Each row is where one point has got to under a steady rotation. How many steps took it there?
The counts run from 0 to 127.
[135 158 113 172 120 158 130 161  70 113 135 108 156  86  91 173 114 162
 117 106 125 102 114 121 134 134 139 150 141 107 186 133 118 104 144 151
 112 146 101 108 134 102 121 133 142 123 141 101 106 108 109  84 146 131
 127 111 166 136 153 118 107 100  94 171 117 115 126 153  78  81 158  69
 172]  103
[130 142 188 163 125 155 134 181  88  94 137 107 139 109 108 135 125 136
 180 192 144 125 118 155 148 135 115 191 141 133 142 121 164 108 125 110
 150 147  99 124  86 155 128 120 176 155 138 119  98 129 107  98 125 158
  88 130 166 126 143 106 108 157 115 169  86 132  96 160  83  98 166 103
 119]  80
[110 129 181 138  93 160 133 138  86 115 156 148 116 144 109 171 113  84
 162 156 152 129 179 135 121 135 129 155 136  98 191 146 115 137 142  80
 132 162 108 153 121 100 141 168 122 103 131 139  96 144 156 106 115  92
 112 136 142 122  79 115  87 158 152 129 116 148 171 125 158  95 122 119
 153]  95
[101 138 137 135 122 168 143 137 128 133 160 124 125 146 101 136 107 141
 164 140 141 115 141 121 128 167 100 203 131 127 166 109 132 124 130 108
 148 138  81 135 101 121 165 185 132 168 148 106 118 136 123 168 145 122
 137 165 153 123 112 148 135  93 134 166 128 101 117 165 110  39 106 103
 142]  99
[125 137 160 127 127 169 160 156  75  97  96 128 114 110  98 167 101 152
 121  96 122 107 136 112  97 164 162 147 144 113 193 126  81 115 111 116
 117 164  87 105 128 100 146 132 100 116 147 125  77 129 123 129 151 134
 107 119 169 148 108 156 107 142 114 181 117 147  96 160  89  96 133  81
 149]  75
[119 142 122 164 101 144 151 134  72  53 120 146 120 132 110 163 110 129
 136  96 133 107 148  93 113 193 150 171 140 108 187 138 134 134 124  96
 102 113  69 131 107  89 119 129  99 111 156 125 102 141 161 105 103 122
 136 140 166 128 126 136 150 118  99 175  96 124 108 111 101 135 115 112
 162]  36
[ 85 163 204 143 126 138 126 138  90  86 186 145 130 109 106 169 114  95
 119 179 130 155 112 156 128 127  95 151 130 144 173 113 164 112 131 104
 153 172  92 102 126  98 113 120 158 125 154 137 147 115 110  96 106 159
 125 114 162 169 136 106 100 120 129 156 104 145 150 153  91 106 137 117
 124]  29
[108 166 145 150 103 142 140 138  84  98 152 126 125 142 104 153 110 108
 142 122 166 142 160 102 149 147 131 186 123 109 181 163 126 131 136  94
 177  81  67 176  86 112 110 169  96 126 158 140 120 122 163 114 102  94
 154 121 166 115  94  94 143 153 110 148 103 137 126 127 131 108 132 134
 131]  38
[106 119 162 112 107 174 163 139 126 135 119 118 118 154 104 129 113 144
 129 151 134 101 143 115 124 147 109 193 134 134 157 130 114 135 104 126
 142 142  57 138  95 119 162 171  96 127 140 124 107 150 122 149 127 119
 108 140 143 169 119 136 139 123 138 175 130 118  89 179  90  46 100 109
 140]  20
[101 112 163 155 110 172 149 136  88 105 153 177 129 123 115 137 112 130
 171 138 124 148 170 130 120 164 133 190 153 107 193 116 151 126 118  76
 146 176  89 124 129  85 142 160 146 144 157 115 129 123 139 147 140 154
 103 143 138 160 112 150  99 105 145 138 102 135 149 153 112  67 100 116
 121]  97
[153 140 148 113 125 145 135 146  98 110 126 102 161 166  97 152 114 133
 152 163 127 129 136 128 156 147 128 180 117 119 179  94 123 100 144 133
 126 141  91 107  75 111 149 166 112 130 121 113  79 179  86 123 146  93
 113 105 150 139 130 128 123 176 112 166 157 132 108 186 132  58 143  99
 133]  22
[ 94 180 156 149 131 162 145 175 110 128 133 111 118 122  93 175  90 139
  70 124 173 101 129 134 130 115 109 149 111 115 176 178  70 122 139 142
 159 126  96 127 127 121 113 140 131 101 124 119 104 103 141  95 115 113
 134  92 161 132  82 120 110  90 106 181 105 147 121 164 102  85 156  95
 141]  105
[140 163 125 156 118 160 120 155  69  77 144 158 122 137 114 163 104 150
 155 124 156  93 142 133 141 133 158 140 141  94 200 131 140 140 151  84
 114 134  62  87 127 103 135 144 119 114 114 111  93 126 155  89 119 125
 112 128 145 119 167 126 125  55 105 165  99 114 138 123 123 100 161 111
 156]  64
[127 132 158 136 114 149 141 137 123 118 124 130 115 168 115 209  87  72
 104 158 151 105 130 117  96 145 111 163  86 122 172 114 105 149 181 108
 138 159 117 114  91 112 113 137 139 106 114 131 100 164 116  94  94 104
 111 121 174 119  54 124 110 147 138 157 114 155 142 161 129 114 128  91
 122]  55
[125 132 153 148  71 179 135 155  95  94 141 138  91 136 116 186 115  98
 162 143 164  88 145 121 130 110 149 140 153 112 154 156 117 149 139  88
 123 134  71 163 126 116 138 134 137 111 134 132  75 105 149  91 101 105
 121 146 163 111 112 112 136 103 126 175  93 115 109 117 117 120 134 107
 177]  93
[102 138 151 142 125 149 155 153  86 103  88 117 108 135  99 156  87 172
 114 102 142  98 124 108  91 168 139 151 128 108 202 150  82 124 110 123
 138 139  68 115 121 105 148 146  94 115 127 115  76 139 148 141 143 123
 113  98 171 132 102 151 113 129 114 187 113 148  89 163  97  92 125 111
 120]  76
[127 140 204 134  99 160 140 145  95  71 149 120 102 137 124 162 120 112
 170 188 138 139 120 153 132 151 111 166 140 140 167  88 172 114 137  71
 155 172 103 132 107 127 142 115 141 135 138 136 105 130 120 127 130 152
 101 110 164 149 118 138 113 145 124 169  96 150 108 151 109 132 134  99
  94]  1
[110 155 144 150 163 147 134 154 108 131 148 162 141 136  90 157 101 123
 154 129 152 126 149 116 103 127 134 173 142 127 167 126 102  78 127 110
 136 179 134  77 134  94 113 140 138 150 139 114 100 140 145 140 152 114
 116 149 157 104  94 141  51 148 126 151 135 121 170 150 129  54 141  78
 160]  45
[108 173 154 159 119 159 133 158 111  98 180 144 151 127 106 167  97 109
 157 140 178 148 165 146 141 168 103 183 104 104 175 136 116 109 154  91
 133 124 108 134 104 126 108 148 147 131 156 108 126 127 180 113  91 136
 141 121 140 114  68 126 124 134 104 149 117 150 170 125 172  90 138 119
 150]  67
[111 167 131 159 138 144 118 129  84  97 137 177 154 135  97 153 135 106
 134 143 149 112 172 106 126 156 163 191 139 114 159 124 168  99 134  92
 118 161 118  79 107 121 111 141  94 140 167 144 138 143 147  80 134 106
 122 160 169 131 136  95  99 140 118 140 106 113 160 130  99  84 143  92
 173]  6
[131 135 207 133 121 144 164 138  96  81 146 116  97 137 109 159  91 128
 133 170 123 111 111 149 118 145  73 164 132 161 160  99 140 132 124 113
 140 143  97 124 116 104 135 116 173 136 132 135 119 136 121 121 120 169
  94 116 154 145 116 169 114 131 113 188  89 141 108 146  72 127 123  90
 102]  109
[122 154 132 122 138 159 130 143 130 135 169 110 159 150  85 149 126 140
 155 153 136 113 124 120 145 159  89 196 124 123 160 102 130 100 149 117
 129 141  89 128  90 125 151 188 121 165 145  98 102 152 111 155 146  95
 153 160 151 106 113 122 126 128 118 161 146 100 119 167 121  31 127  93
 167]  100
[140 137 181 128 130 138 136 131 121  87 141 133  91 201 103 171  99 107
 130 179 146  91 133  99 105 137  88 182 132 164 134 106 141 117 143 116
 142 117 106 129  94 113 116 140 140 141 121 145 106 174 132 125 130  91
 118 168 168 104 100 143 110 140 118 166 117  99 119 141  88 108 115  67
 128]  111
[ 90 158 146 182 131 155 146 144  94 108 164 182 121 130 105 162 117  92
 144 137 147 132 162 127 125 119 111 178 154 141 165 145 113  87 128 105
 103 168 114 105 154  67 104 124 158 125 138 128 114 116 148 109 117 117
 126 146 147 129  94 123  74 151 129 134 128 112 179 130 117  80 121  86
 179]  124
[ 76 144 155 152 110 184 169 131 108 104 141 164 112 130 101 153 127 129
 119 124 130 103 171 138 120 151 119 181 152 153 164 154 106 114  99 119
  97 166  64 136 157  84 149 136 121 120 159 123 137 114 141 129 113 152
 129 147 135 175 110 136 118 100 127 158 118 121 119 142  82  66 101 107
 180]  126
[ 88 158 132 148 144 149 153 119 128  88 135 147 129 138 107 188  98 113
  96 129 164 118 110 113 105 172 134 158  97 144 158  98 138 136 121  99
 121 163  57  71 113 101 127 118 101 143 167 124 156 137 139 133  95 160
 131 134 161 171 114 128 164  90 104 188 120 120 112 167  90  94 115 123
 161]  87
[105 166 122 163 134 147 121 126  80 104 137 152 159 115 102 148 136 123
 123 129 140 122 157 106 116 167 171 180 128 100 175 127 163 123 112  90
 128 164  88  87 123 123 118 139  85 136 181 127 158 128 145  92 130 142
 126 151 166 142 149 106 130 106 112 156  92 131 136 141  87  83 141 113
 175]  7
[135 144 171 133 124 136 136 131 112  76 125 145 117 188 104 167 131  94
 130 167 143  99 151 102 118 140 117 192 137 146 129 108 149  99 136 103
 117 141 135 115  83 124 104 142 120 134 137 160 100 180 127 102 123  69
 115 169 171 113 108 122  98 173 108 162 119 108 136 145  91  93 130  61
 153]  112
[ 97 124 179 144 100 158 135 134  78 116 153 166 112 127 107 159 110 101
 177 144 134 148 183 139 122 151 138 185 144  92 209 121 148 121 120  74
 139 164 104 125 131  83 146 164 136 118 147 123 112 139 148 125 130 130
 105 132 142 149 101 136  81 156 146 126 111 156 175 134 143  78 114 115
 141]  96
[ 90 179 128 150 134 146 125 118  87 113 151 140 150 116  89 164 115 144
 129 127 157  99 136 102 111 160 169 153 122 101 187 138 146 150 111 103
 131 142  56 112 108 117 140 155  81 126 183 119 163 132 153 108 119 145
 142 146 154 148 144 114 139  92 110 182 100 132 116 139  93  76 134 137
 176]  8
[137 145 137 159 100 157 143 151  76  64 151 144 103 127 114 174 111  99
 164 125 155 138 113 116 170 115 137 153 166 139 168 113 143  85 126  85
 122 111  62 143 105  80 116 106 136 141 129 146  88 106 108 100 105 122
 128 113 159 123 150 113 138 139 101 162 120  98 106 117 101 127 148  80
 145]  91
[131 158 135 149 127 168 129 146  87 101 162 126 128 100 126 176  87 117
 195 155 167 117 101 148 149 114 137 134 135 121 165 102 154 134 138  76
 132 155  68 114 105 119 130 112 154 181 146 108 115 100 122 108 115 167
 107 125 170 108 131 138 133 105 116 183 113 119 117 132 134 101 154 103
 163]  120
[ 98 123 140 145 117 185 157 133 111 130 160 157 119 131 106 141 107 147
 170 134 126 125 151 112 120 168 118 195 143 119 193 111 150 134 116  94
 159 158  75 125 120 102 156 166 147 167 151 107 131 120 135 167 140 145
 120 161 144 152 120 145 122  74 148 160 103 114 119 158 109  57 103 110
 124]  98
[123 169 153 148 154 134 117 120  98 117 156 156 141 180  95 167 109  92
  94 179 154 102 153 120 126 109 114 175 112 129 170 123 151 128 158 110
 135 161 127  82 118  99  89 147 137 123 118 138 146 160 120  73 116 115
 107 143 153 136 115 122  81 123 125 146 128 126 171 162 121  67 136  92
 149]  84
[ 97 155 129 154  99 141 149 136  77  70 126 131 114 142 109 161 104 127
 124  99 160  96 154  87 113 171 134 177 129  94 187 155 124 145 121  96
 140  85  58 163  90 104 123 167 103 106 159 121 114 134 175 110 102  98
 150 130 160 112 107 120 152 120 110 169  88 136 115 121 105 125 115 120
 144]  37
[124 161 152 146 125 130 145 138  85  64 163 138 123 138 101 184 101  98
 147 130 158 162 110 113 161 125 112 154 140 165 167  95 142  68 131 102
 128 100  63 135  93  77 116 117 120 143 128 135  93 123 103 114  90 107
 142  97 164 134 132 103 149 161  97 158 149  98 114 130 124 126 142 108
 140]  90
[163 149 150 152  95 178 154 154  83  90 108 123 116 147 110 159 123 119
 133 167 141  89 149 154 170 116 122 175 136 139 148 120 125 123 128 124
 124 131 103 127 109 113 123  98 147 124 104 136 111 118  96  57 118 151
  82  99 141 156 134 141 131 130 102 179 116 135 110 160  85  98 157  81
 127]  52
[107 134 169 139  79 168 126 145  92 101 153 135  91 142 112 188 112  85
 157 150 169  90 164 125 110 116 137 129 134  97 183 162 112 163 150  76
 115 149  80 169 123 107 136 153 125  90 131 135  86 134 163 109 108  81
 113 141 152 104  83 114 115 129 138 144 115 131 138 121 146 107 130 111
 169]  94
[122 179 174 111 143 145 128 109 132  75 188 136  87 203 108 170 106 120
 119 160 165  92 132 125 125 118  93 153 132 168 156 101 147 109 140  99
 131 145  90 115 128 105 131 134 109 131 116 140 124 153 128 122 117  93
 135 151 148 133 125 149 120  86 110 175 136  94 139 139 104  90 117  86
 145]  32
[145 143 136 104 129 173 137 141  95 118 136 132 130 143  87 173 130 102
 127 118 134 112 156 121 146 122 135 161 144 129 163 102  93  75 122 109
 114 163 121 142 125  89 119 141  88 126 144 147 107 129  98 106 157  91
 132 140 167 141  95 143  83 164 123 161 149 112 136 143 108  55 136  60
 173]  73
[149 134 107 174 114 151 138 166  73 107 101 130 137 114 103 155  97 146
 145 129 126 109 112 118 129 142 146 159 123  87 189 118 133 120 165 118
 132 143 102  81  95 116 120 139 149 129 117 106  75 134 103  91 148 138
  84 105 183 120 152 115 126 113  99 159  99 130 112 179  95 101 169  84
 117]  24
[135 159 118 157 135 148 126 159  82 109 144 118 175  96  85 159 132 147
 133 121 120 115 126 136 158 151 126 176 147 103 189 114 128  78 147 144
  99 145 117 114 116 102 131 140 139 137 148 111  99 123  85  93 148 118
 142 121 168 126 153 116 103 138  94 152 136 107 124 148 102  64 158  62
 169]  102
[ 88 196 185 133 122 155 143 176 120 115 145 106 118 130  95 185  93 127
  78 150 188 126 144 154 135 124  97 155 114 121 171 147  80  97 129 127
 160 128 116 127 129 121 108 126 126  99 125 130 113 123 147  98 107 124
 128  86 147 149  59 119 103 134  94 169 115 164 134 162 121 103 159 100
 125]  106
